In the rows, zero is written as 128.
One turn moves each row of this set onto another row. After a few examples, where does it send each row asked below?
k_356: [150 100 117 117 114 172 103 100 104 117 137 114 160 140 135 121 129 162
 166 136 135 136 103 123 109 114 120 155 106 118 107 129 148 127 147 118]
k_69: [129 113  81  81 129 138 103 135  97 127 115 129 137 137  97 153 128 155
 155 162 120 112 117 113 118  96 117 155 148 159 127 142 148 143 158 126]
k_194: [151 131 130 110 185 104 117 128  86 130 127 146 133 118 142 145 128 132
 134 102 166 130 110 118 156 142 136 111 134 150 139 114 126 150 154 122]
k_684: [119 114  88 100 154 174 103 105 110 126 147 130 158 115 122 125 139 146
 120 144 139 146 106 150 136 129 118 143 137 108 115 138 144 129 118 125]
k_276: [127 109  96 103 143  89  88 135 102 120 142 134 154 127 138 127 113 129
 135 145 147 144 139 109  87 135 143 129 118 126 125 125 122 146 151 109]
k_644: [129 131 117 136 158 158 105 152 112 148 113 120 107 159 133 151 139 112
 149 115 132 142 139 102 146 171 133 129 133 153 141 146 116 132 157 102]
k_395: [167 119 129 127 119 192 124 134 110  92 124 128 116 155 139 134 138 155
 152 117 132 133 106 101 130 120 120 132 106 142 121 130 133 130 171 113]
k_578: [148 139 118 125 118 162 123 143 122 135 135 112 107 162 130 131 123 120
 182 153 132 121 103 123 162 115  97 120 123 151 122 143 132 137 122 122]
k_592: [145 115 111 109 118 168  98 150 121 144 131  95 129 146 150 144 114 115
 178 149 131 132  92 134 146 110  99 154 113 144 113 131 121 135 117 127]
k_855: [174 139 109  95 174 123  95 141  86 145 138 138 157 125 145 137 106 122
 144 120 163 147 125  94 130 137 153 125 111 145 130 149 147 153 148 116]
k_672: [113 138  93 150 158 123 109 127 110 176 132 117 121 131 125 141 132 141
 163 129 138 144 107 113 142 175 149 142 129 120 119 151 104 135 131 118]
k_121: [123 131  83  99 144 114 111 130  95 125 123 153 125 135 116 138 132 172
 159 172 136 132  94 123 153  96 107 142 145 150 117 119 107 126 151 122]
k_686: [128 107 113 125 161 145  79 117 102 168 128 105 145 132 141 137 127 121
 169 127 139 154 147 123 127 153 122 163 135 134 139 140 133 124 138  98]
k_849: [158 135  72  86 140 142 110 161  98 115 108 141 109 137 130 160 121 158
 157 153 130 136 105  94 136  96 132 160 126 166 118 141 111 126 157 125]
k_874: [144 124 107 130 114 153 128 138 124 146 136  91 105 128 123 148 125 135
 177 136 130 113  86 131 148 114 110 149 128 137 125 137 129 152 110 138]
k_841: [133 124 108  96 157 106  94 139  92 149 126 130 172 133 119 149 122 122
 121 115 151 119 104 127 128 153 158 118 124 132 121 130 141 163 147 131]
k_389: [136 145  84 115 166 174 135 124 112 107 132 143 107 116 139 139 143 150
 124 126 141 145  90 130 164 141 142 128 125 125 106 146 114 120 123 137]
k_921: [146 123  94  91 162 212 111 134 111 104 131 132 127 129 134 139 132 124
 123 127 132 143 126 113 134 132 125 133 126 144 124 164 155 132 144 123]
k_16: [142 120 108 108 159 102 111 139 100  99 132 142 115 125 144 133 114 123
 144 127 146 136 151  84  97 137 140 116 121 153 136 137 127 145 168 109]
k_32: [125 121  98 118 150  77 118 137 104 106 126 137 116 121 138 142 125 138
 131 121 147 129 126 111 108 146 157 123 122 133 122 117 101 142 151 121]
k_525: [135 124 109 141 117 156 133 117 113 113 134 129 127 139 127 129 138 179
 156 127 133 125  66 117 134 134 134 132 106 113  96 126 111 136 152 134]

k_684 -> k_921
k_395 -> k_525
k_874 -> k_592
Now these:
k_849 -> k_121
k_16 -> k_32
k_855 -> k_194
k_644 -> k_672

One turn moves each row of this set onto another row. After a few examples, where does it send each row asked below?
k_548: [145 124 138 117 111 121 138 115 173 132 122 116 108 124 162 154 140 128
 123 119 107 103 115 137 136 114 136 133 157 114 118 147 149 112 154 147
 139 160 129 111 125 151  83 175 109 137 103 155]
k_361: [116 120 139 119 107 127 141 130 158 128 122 122 134 112 141 148 131 123
 123 103 107 102 130 115 114 111 146 156 173  96 116 161 138  89 162 155
 139 163 147 132 131 118 108 142 124 134 114 162]
k_189: [116 130 115 147 124 122 115 134 109 140 119 172 132 121 119 113 114 100
  89 141 116 129 162 167 125 124 112 119 147 127 111 133  91 120 134 153
 109 141 126 128 114 128  91  98 131  93  90 156]
k_30: [129 127 143 145  91 125 126 116 178 109 109 147 116 138 133 107 148 129
 114 113 131 107 126 128  86 123 166 114 154 127 112 141 129 107 138 148
 135 145 145 139 154 127 102 137 112 126 115 127]
k_286: [126 111 138 122 101 138 138 128 162 121 131 112 138 112 146 144 141 131
 127 103 110  98 126 101 118 102 149 146 164  98 128 156 145 107 154 157
 147 155 151 132 128 127 113 139 117 138 114 144]
k_795: [103 140 109  80 138 120 125 150 144 168 143 142 144  90 125 142 112 121
  98 139 129 134 129 141 135 137 148 121 170 124 110 130 133 128 119 164
 123 152 146 146 126 131  91 117  89 114 122 129]
k_638: [141 109 122 126 125 139  81 125 118 151 131 130 108 111 130 122 138 126
 137 165 126 136 122 130 110 112 129 119 130 131  95 115 158 137 123 162
 106 111 118 157  76 125 115 130  95 148 115 162]
k_882: [135 130 118 123 143 142 129 107 150 160 151 130 102  86 114 132 122 100
  95 125 146 144 127 139 125 109 129 105 134 152 121 137 148 160 127 157
 131 160 145 128 126 116  87 118 109 104 116 134]
k_942: [121 104 125 133  99 149 134 120 156 118 126 109 128 113 151 133 150 121
 141 113 126 113 109  95 120 114 159 121 147 105 131 132 156 129 152 147
 142 155 148 139 131 146 121 135 103 150 125 141]
k_768: [151 116 138 116 105 101 120 113 122 144 117 131 105 111 132 116 130 115
 123 156  96 142 111 133  89  79 122 129 126 148  96 139 170 109 144 149
 126 141 118 146 106  91 124 144  93 124 111 152]
k_448: [127 126 135 121 107 125 139 109 171 126 119 116 121 127 169 134 140 136
 114 130 110  97 110 138 132 122 142 125 151 102 115 125 147 117 137 139
 119 161 119 117 137 151  80 175 107 141  97 151]
k_955: [119 117 139  77 110 112 131 110 119 137 111 136 126 119 113 117 112 116
 145 138  89 141 135 136  92 108 127 127 126 154 104 125 149  90 151 157
 168 148 148 150 109 105 124 129 102 114 101 160]
k_26: [119 128 118 145 120 120 109 134 100 134 120 175 129 120 118 109 118  93
 101 148 107 134 160 170 130 128 111 112 134 128 111 121  96 125 144 146
 113 139 116 131 120 129  93 108 133  94  88 162]
k_409: [116 111 108 134  96  94 123 139 122 154 141 171 131  96 132 113 139  97
 106 164  81 133 145 139 142 104 119 144 131 135 128 136 117 135 136 142
 102 135  95 128 126 121 117 125 120  94  93 136]
k_918: [126 122 116 108 104 144  81 143 127 158 141 164  98 113 149 118 156 141
 133 142 122 134 149 139 120 139 113 132 108 131 128 119 137 137 147 161
 104 114 131 104 127 120 136 124 114 119  91 130]
k_233: [141 122 142 109 117 120 139 119 167 132 124 113  96 118 151 155 141 108
 135 111  98 118 122 144 137 113 141 128 155 120 113 160 146 111 166 153
 149 169 135 115 125 141  94 171 110 133 106 167]
k_565: [130 115 101 126 114 124 119 139  90 150 124 155 125  88 124 138 140  93
 131 155  98 145 142 154 170 144 126 115 139 126 123 116 130 143 155 142
 114 127 106 126  95 143 118 112 110 106 101 155]
k_650: [130 118 153 142  97 133 128 111 170 111 116 142 123 134 118 110 147 125
 114 100 130 103 132 129  95 127 168 111 158 113 110 142 127 103 134 154
 136 143 148 142 153 120 107 133 121 133 111 129]
k_728: [127 107 101 116 109 120 122 142  95 146 124 160 131  97 119 134 142  95
 135 159  90 136 144 155 159 142 124 112 133 137 117 114 127 145 160 143
 106 121 106 121  94 145 126 125 113 111 106 156]
k_235: [131 117 103 135 121 132 127 139  94 159 128 145 124  89 113 139 137  98
 129 150 106 147 134 156 171 148 132 114 147 130 122 124 134 150 145 144
 117 128 119 119  90 141 113 104 106 105 106 151]
k_345: [150 117 163 144 124 125 136 125 165 122 118 127  86 134 136 126 146 110
 133 126 107 131 102 161 112 147 152 115 173 120 111 152 148 125 133 141
 146 151 137 122 129 123  84 157 112 126  98 157]
k_717: [132 117 160 148 110 136 129 135 163 117 123 134 127 136 116 117 142 126
 122 107 120 105 117 129  95 136 166 123 176 103 114 147 137 109 129 152
 155 139 158 141 139 115  98 128 122 132 116 141]
k_723: [138 126 125 121  97 105 107  99 135 146 103 142 103 129 127  97 128 133
 125 158  95 129 133 141 114  82 106 119 114 153 106 127 174 118 133 152
 113 135 132 139 112 101 129 132  96 111 118 141]
k_747: [107 102 105 128  99  94 124 144 120 149 138 171 141 103 135 106 139  93
 115 162  80 122 147 136 133 106 113 140 129 138 124 126 117 135 139 143
  98 127  99 129 118 122 120 135 122  99 101 145]
k_620: [101 113 110 117 125 134  91 116 130 158 121 141 128 157 120 110 121 123
 127 130  87 127 161 146 132 124  93 126 127 103 116  99 152 130 114 157
 110 120 150 122 124 118 121 120 100  99  99 145]
k_712: [106 117 142  92 128 126 121 123 119 142 109 157 128 116 118 125 102 135
 133 153 114 136 126 143  81 137 131 139 141 132 100 113 128  85 133 161
 145 139 118 144  95 118  92 132 127 143  87 179]
k_924: [118 118 111 137  97  94 130 144 130 163 143 169 124  97 138 109 132 103
 101 164  88 132 134 149 147 105 118 140 130 143 128 148 119 138 131 145
 104 145 104 116 131 122 111 128 118  93  95 135]
k_203: [127 112 157 147 120 138 137 139 149 123 123 125 125 121 119 125 144 115
 129 114 118 116 110 127  97 149 165 139 190  96 111 146 143 112 133 143
 152 142 154 146 128 110 101 125 119 130 113 156]
k_145: [107 107 117 125 154 125 128 121 151 152 131 141 124 101 142 120 104 121
 108 137 136 155 119 132 127 125 118 122 174 125 142 142 142 140  97 154
  99 150 142 134 119 111  92 115 102 114  97 121]
k_765: [140 106 135 121 131 127 111 127 106 149 122 133 106 103 134 137 127 122
 141 162 119 146 101 131  94 120 135 131 141 126 101 120 159 113 132 153
 115 127 104 145  76 110 105 138 109 160 104 171]
k_898: [126 100 132 122 104 146 136 114 159 115 132 106 132 108 156 131 157 122
 129 108 121 108 122  99 121 106 151 124 150  98 131 140 148 122 150 155
 143 159 145 138 134 141 126 140 107 148 112 136]
k_705: [105 130 117  74 109 120 117 105 125 151 125 141 127 120 108 109 123 131
 147 153  98 126 147 127 111 125 122 130 112 155 111  99 147 104 145 156
 170 143 157 142 112 132 125 125 106 113 108 154]
k_657: [108 122 119 122 126 155  95 117 122 172 133 153 116 125 121 114 144 133
 114 142 118 126 139 143 122 142  88 135 113 118 118  86 150 151 143 149
 137 126 134 111 133 141 119 121 117 109  99 153]
k_974: [111  93 103 129 120 122 119 138  97 130 148 150 137 116 122 105 136  65
 138 141  91 133 163 130 124 117 117 116 124 137 128 114 112 141 140 144
 129 130 139 144 106 122 123 107 123  97 102 153]
k_478: [109 101 107 126 119 120 116 139  97 139 157 146 134 112 118 114 134  68
 142 137  88 144 163 131 138 114 126 118 127 136 130 125 107 139 138 149
 136 137 138 148 115 123 118 102 118  94  97 146]
k_726: [109 103 101 116 121 121 121 145 105 148 160 140 131 107 130 119 131  68
 139 131  97 142 162 130 143 110 126 120 130 140 133 135 106 135 136 155
 142 144 151 145 112 131 117  99 110  97 101 143]
k_466: [126 120 114 138 115 122 115 133 100 127 117 177 127 123 113 108 126  92
 102 154 103 128 160 170 118 133 110 108 127 135 108 115 101 133 150 142
 109 131 117 124 112 132 107 113 135  98  94 162]
k_438: [124 126 106  99 110 126  71 146 141 163 146 147 118 131 128 120 153 115
 124 131  98 121 172 142 122 116 128 128 119 120 100 117 139 131 121 175
 108 104 135 132 120 115 127 132  89 103 108 134]
k_556: [101 120 125 101 121 133  93 126 125 141 126 164 126 123 133 111 108 155
 132 170 126 130 137 133  88 142 123 141 131 131 111 110 118  98 124 161
 116 130 131 137  97 131 102 130 127 146  82 165]
k_533: [116 126 128 133 102 128 133 108 180 122 110 125 129 133 155 135 126 142
 111 131 114  99 112 131 123 117 147 127 149 104 113 127 144 117 135 145
 115 160 118 117 134 154  79 171 111 141 103 159]
k_415: [124 150 114  91 116 127 133 129 138 147 132 148 110  98 131 140  96 131
 111 128 128 142 139 152 139 125 138 102 136 144 127 153 136 119 144 159
 102 171 164 112 136 104  98 110 113 110 113 123]
k_128: [151 121 154 137 123 129 131 122 163 124 116 127  96 145 134 133 140 118
 142 117 115 119 107 158 126 156 156 103 170 118 114 135 148 116 133 141
 150 143 148 121 126 139  77 156 109 135 106 149]
k_66: [130 123 128 117 113 136 130 110 165 112 112 114 115 143 129 139 140 118
 159 110 116 119 128 138 130 155 178  95 156 124 112 119 142 117 136 148
 142 140 153 130 118 150  86 152  93 131 109 147]
k_418: [135 123 144 122 112 135 134 109 157 122 116 118 110 141 127 135 143 119
 152 108 116 111 122 150 135 165 174  94 160 116 106 116 145 113 132 142
 135 138 149 130 128 141  80 153 103 137 107 144]

k_415 -> k_882
k_556 -> k_705
Now these:
k_620 -> k_438
k_466 -> k_974
k_924 -> k_235
k_30 -> k_942
k_565 -> k_26
k_345 -> k_203
k_768 -> k_765
k_128 -> k_717
k_418 -> k_650

